Each path below is one point turned by a fixed rotation once a step. After each direction that follows a path, write how fast that rotation turns it, in degrees per step (0 if it stays still).
Each turn is a multiple of 5 degrees from 10 to 175, or 0.
Each row of a path follows its step; steps can be skipped.

step 0: [  5.8  20.2   1.8 -11.5   2.2   4.1 -11.7  -5.8  -7.0   7.8  -1.3   7.2
 -31.7  12.4  -1.1   9.2   0.9  -4.5   5.2 -14.0  11.2  -2.3  18.0  18.8
  13.4  -8.0  13.7  -3.4 -10.3  -4.0]
step 1: [ 10.3   2.2 -18.6  13.2  -7.1  -1.3 -10.2 -13.1  13.9   3.2   6.3  -0.1
   1.3  -8.5   1.8 -20.5  -4.0  -0.3  11.6 -14.7   3.1  -3.3 -26.6  -6.1
  14.9 -18.7  17.0   3.0  11.6   0.7]
step 2: [-21.1   0.0   7.0  14.2  -7.1  14.8   7.9 -23.4   6.1 -19.5  -0.9  -9.2
  -5.2   3.3 -10.8 -15.5   8.1 -12.4   4.8   9.8 -21.2   0.4   8.0   8.6
  -4.6  12.1  13.1  -5.5  -2.8  -7.0]
step 3: [  7.7   9.2  -3.4   2.3 -19.2   5.0  -6.4  14.7  -1.0 -18.3  10.0  -6.0
 -15.2  -6.3 -16.3  19.2  -6.9  -1.1   7.4  -5.1  13.4   3.5  12.5   2.9
  17.1  -5.5   4.2  -8.6 -25.4  -0.3]
step 4: [  9.6   3.6  -3.8  -6.1  -3.1  14.1 -11.8   5.8   7.8   7.7  -7.5   6.6
  -6.3 -20.6  -1.4 -28.7 -22.5   8.1  16.6   4.1  -1.5  11.2  -8.3   0.3
  12.6  -2.1  -0.2   6.9  10.7 -20.4]
step 5: [-13.3  -1.1   3.0 -14.5  10.2  19.7  -2.9 -14.8  -1.9  -0.5  -9.9  -4.1
 -10.6   1.0 -11.5  -3.8   8.1 -21.5   4.1 -10.0   2.6 -13.5  17.3  14.1
   4.8   4.7  23.6  -0.6  16.7   3.8]
step 6: [  1.6  -4.2  -4.5  19.4 -15.9   7.1  -8.6   5.4  19.5   3.5  15.6 -19.6
  -4.0   3.1  -6.9   7.7  -3.7  -7.6 -10.0 -20.5  -0.7  -3.3  -8.7   5.3
  23.1 -16.7   5.5  -1.6 -10.0  11.4]
step 7: [ -1.6  16.6  12.8  10.5  -5.9   7.0  -8.2 -12.4   5.8  -4.7 -10.4   3.6
 -15.7  -9.7   4.0 -19.3 -12.2  -5.0  -2.3   6.4 -27.4   4.4  -9.6  -5.4
  -3.0   0.5   2.1   1.8 -16.9 -25.0]
step 8: [ -2.4  -7.3  -6.6 -14.2  -8.3   5.9 -11.7  -4.7  -9.6 -15.6 -12.2  11.3
 -17.7  -9.8 -12.9   9.9   2.3  -1.3  10.5  -9.5  13.9  -7.6   2.6  -3.7
  -0.5  12.2  29.3 -21.0  -9.9   1.4]
step 9: [  7.8 -12.9  -7.3  -4.9 -16.4  22.5  -2.5  -3.2  15.1   8.7  19.2 -15.8
  14.1  -1.2 -12.1 -17.2 -15.5   8.0   1.6 -10.3  11.1   9.9 -10.8   9.0
  15.8   8.5  -0.9  -6.6   1.7  -2.8]
[ 0.5  5.1 -1.8 -2.4 -1.8 -2.4 -0.4  2.5 -4.7 -2.7 -3.4 -7.8 -6.3  0.4
 -1.6  9.4 -0.7 -6.4  5.4 -2.2  9.3 -7.9 -3.1 -3.8 -3.4 -4.3 -1.2 -7.5
  1.1  5.7]	140
[-7.5 -8.2  0.8  1.5  0.8  1.9 -5.8  1.5  7.3 -3.7  0.1  2.1  0.7  8.9
 -3.2  5.3  1.3  5.1  2.5 -0.7  0.5 -4.1  5.9  9.6 -1.3  4.4 -2.6 -9.3
  0.8  2.3]	120
[ 4.1  2.8  1.0 -2.1  0.4 -0.6  6.2  5.7  4.8 -2.0 -3.4  7.5  7.7 -3.8
 -0.1  8.1  8.8  2.0  2.5 -7.6 -0.5 -2.6  1.3 -1.4  9.6 -0.6  6.6 -0.4
 -4.0  2.8]	140
[ -3.2  -1.4  -6.0   7.6   2.6  -1.1   3.0 -11.3  -3.6  -0.2  -1.6   2.9
  -2.9   2.1   5.9   0.5   1.8   1.9   1.1 -10.6  -1.3   0.3  -8.0  -0.1
  -2.2   2.1  -1.7  -3.5 -10.9  -1.4]	60
[ -0.9  -0.4   8.0  11.5  -4.9   1.9   5.0   2.2  -0.6  -5.4  -0.7  -2.7
   3.4  -0.8  -3.4   4.2   1.3 -10.3  -6.0  -0.9  -2.2   6.3   1.4   3.7
   0.8  -4.2  -9.5   0.1  -3.0   0.8]	95
[ 8.6  2.9 -7.9  5.4 -2.8  6.4 -7.5  3.6  0.2  3.1  4.3 -2.4  6.8 -1.2
 -4.4  3.0  3.4  5.9  1.3 -3.9 -4.0 -2.4 -5.2 -1.4 -3.3 -3.0 -6.9 -1.8
  4.9 -6.8]	135

step 0: [-27.2  -4.4   1.6   7.3 -16.9  -0.2   7.3   7.5 -11.6 -12.7   6.4  -9.8
   3.1  -3.6  16.4   1.4 -11.2   3.4  -5.5  -9.2   7.0   9.0  14.2  -9.5
 -30.9   0.6  -8.6  12.4  -2.0 -17.9]
step 1: [-14.5  -9.1 -10.1   4.4  -6.2   3.4  -9.2  -5.1  -6.7 -10.8  10.8  15.4
   5.7  11.3   0.1  13.4  13.5  -1.1 -26.3  -5.4  -9.0  -0.5  22.2 -16.5
   6.4  25.4   9.5   4.5   3.4  15.9]
step 2: [  2.7   3.4  13.1  14.0 -14.8   3.5   1.8 -12.4   0.0 -21.8 -17.6  -3.4
   8.8  -9.0 -19.2  -0.8  12.2  -5.7 -11.8 -12.4 -11.6  22.5  -3.9  15.4
   1.5  14.3  -6.2   9.8   0.7 -13.9]
step 3: [ -6.9 -29.4  12.5 -15.6   8.5  -0.2 -14.2  -9.5  12.4 -11.9  23.1  10.2
  -1.4  -6.1  -5.3 -14.7  -9.6 -11.5  -6.4   9.9   2.2   7.0  -0.4  16.0
  -5.6  21.0  -1.3  -9.8   3.8  -8.3]
step 4: [ -2.1 -19.0 -13.2  -4.8  -2.6  13.8  19.8  -2.7  16.4 -15.7   2.0 -17.1
  12.2   0.7   8.6 -13.6  -4.6 -14.6  -5.7  -3.2 -18.6  -0.2  -3.2   6.3
  12.2  -8.6 -21.6  11.6  -6.6  13.1]
step 5: [-20.1 -14.6  -4.3   5.0   2.0   8.9   9.3 -23.6   1.2  -9.5  -7.0  -4.3
 -13.6  -8.1   5.4  19.4  -7.5   5.5  21.4  -0.1  -1.1  -2.0 -15.3 -10.3
  -4.5  19.4 -16.1 -16.5   6.8   6.2]
step 6: [ -5.4   1.1   7.0  -2.6 -13.4  -0.2   4.8 -17.6   4.3 -14.6   3.0 -25.9
   7.2  27.9  15.4   8.2  -2.7   2.9  -2.1   2.0  21.6   7.8   1.5   0.9
 -16.8   8.1   9.4  13.9 -14.4   9.9]
step 7: [-13.2   1.3 -14.8  11.2  15.7   0.8   2.8 -15.2 -16.0  -8.3  -6.1  -0.3
  26.7   5.9  -7.9  -1.1  -6.8   0.3  -4.0  12.1 -12.9  -5.4  -1.6   0.6
  -2.8  21.4  22.5  12.1  18.4   7.8]
step 8: [ -9.1  -6.1  18.7   3.4 -17.6  -0.3  15.4  11.4   7.7  -2.9 -30.9  -0.1
   7.9  -7.3   0.6 -20.4  -0.2  -1.6 -10.4   6.8   1.4   7.1   8.3   1.2
 -25.0  16.3  -1.9   3.6   9.3  -2.7]
step 9: [  0.4 -34.4   8.6  -2.2  -9.3  -2.1  -3.0  -2.6 -15.9 -10.6  16.3  10.5
   6.4 -17.1  -6.3  -8.0   3.3   0.9  -2.0  12.7  -4.7   4.1  12.5  -8.5
  -3.1   4.0   6.4   1.7  -8.1  30.4]
[ -8.0   3.2 -11.6   2.9   2.1   1.1   1.0   5.7   4.6  -2.2  -3.3  -0.3
  -2.0  -1.8   5.2  -9.6  -7.9   0.8  -7.7   4.2  -2.3  -2.1   4.5  -4.0
   3.8   0.6   0.0  -3.9  -0.9  -4.3]	100
[  0.0   5.2   2.5  -0.3  -3.7   6.1  -0.9  -0.1   2.8  -1.3 -15.9   0.4
   2.4  -6.4  -0.7   7.3   3.0   2.3   2.9   1.9  -5.7  -3.3  -3.0   1.1
   2.9   3.1  -4.8  -5.7   5.5  -4.9]	125
[ 2.9 10.9 -0.5  1.1  5.4 -0.6 -4.9 -8.4  5.8  2.4  0.4 -4.6  4.7  0.6
 -8.5 -1.0  0.2  2.1 -4.6  2.7  4.3  5.8 -1.9  1.9  2.6  7.9  6.2  0.3
 -5.4 -4.3]	80
[-0.4 -4.9  4.9 -7.9 -1.7 -4.9  4.2  0.4  1.7  5.3 -1.4 -0.4 -6.4 -8.4
 -3.8 -4.3 -2.0 -2.0  1.6  5.2 -7.6  5.5  4.6  7.9  9.4  1.4  2.5  2.2
 -3.0  1.2]	60
[  5.9   2.9  -7.4   8.0   3.1   3.6   3.8  -7.1 -12.1  -6.0  -1.8   0.0
   0.7  -8.1  -0.9  -2.6  -2.0   0.3   0.5  -2.9  -2.2   1.4  -2.2   4.7
   5.3  -6.1   0.8   4.7   0.2   3.4]	140
[ 1.2  0.5  1.3 -0.2  9.1 -0.1  7.7 -3.7 -0.2 -0.7 -5.8 -9.5 -4.1 11.0
  4.2 -1.6 -3.0  0.6  7.1  5.9 -3.1 -2.4 -2.6  3.5 -3.3  0.1  3.4 -5.8
 -0.2  5.3]	40
